In the rows, 128 means zero.
One turn moves each row of this set onto another row. After a few examples, where does it send each row asked below?
Q_218: [121 174 121 151 134 166 162 118 163 107 120 100 171 158 137]
Q_859: [133 144 102 140 119 126 160 126 151  89 148 132 169 167 145]
Q_348: [126 187 126 137 123 125 170 143 139 113 122 126 141 143 157]
Q_833: [108 160 116 137 138 141 149 160 131 118 176 112 171 146 129]
Q_812: [114 154 103  95 144 158 143 149 132 119 132 119 169 149 131]
Q_285: [129 141 124 166 141 154 146 133 127 119 154 101 153 115 131]
Q_261: [125 147 161 124 122 151 143 137 126 110 109 119 169 144 147]
Q_561: [113 155 130 154  99 148 132 138 104 101 116 127 178 129 135]
Q_390: [104 146  92 105 143 145 127 135 142 109 126 119 165 144 123]
Q_573: [116 175 118 147 112 145 140 136 102  84 120 130 174 116 145]
Q_600: [101 174 124 136 132 165 157 103 121 108 134  91 147 148 139]
Q_893: [ 94 133 124 133 126 139 131 118 134 111 134  93 184 144 115]
Q_335: [110 162 121 129 106 127 145 146 115 106 161 143 177 147 145]
Q_99: [113 161 117 114 133 140 149  85 126 117 117 122 165 139 145]
Q_249: [130 135 118 150 134 139 165 142 152  89 142 132 171 109 151]
Q_868: [139 141 116 137 126 133 177 140 145  95 128 128 161 168 151]
Q_512: [122 162 114 164 151 135 151 137 119 115 149 100 140 121 133]
Q_814: [ 99 165  90 150 133 121 159 120 152 103 134 101 154 123 130]
Q_533: [128 179 127 154 125 138 146 103 140 128 116 123 188 140 138]
Q_391: [105 141 120 117 138 160 141 146 133  81 135 125 166 105 144]

Q_893 goes to Q_814
Q_833 goes to Q_249
Q_561 goes to Q_390
Now these:
Q_573 goes to Q_812
Q_533 goes to Q_99

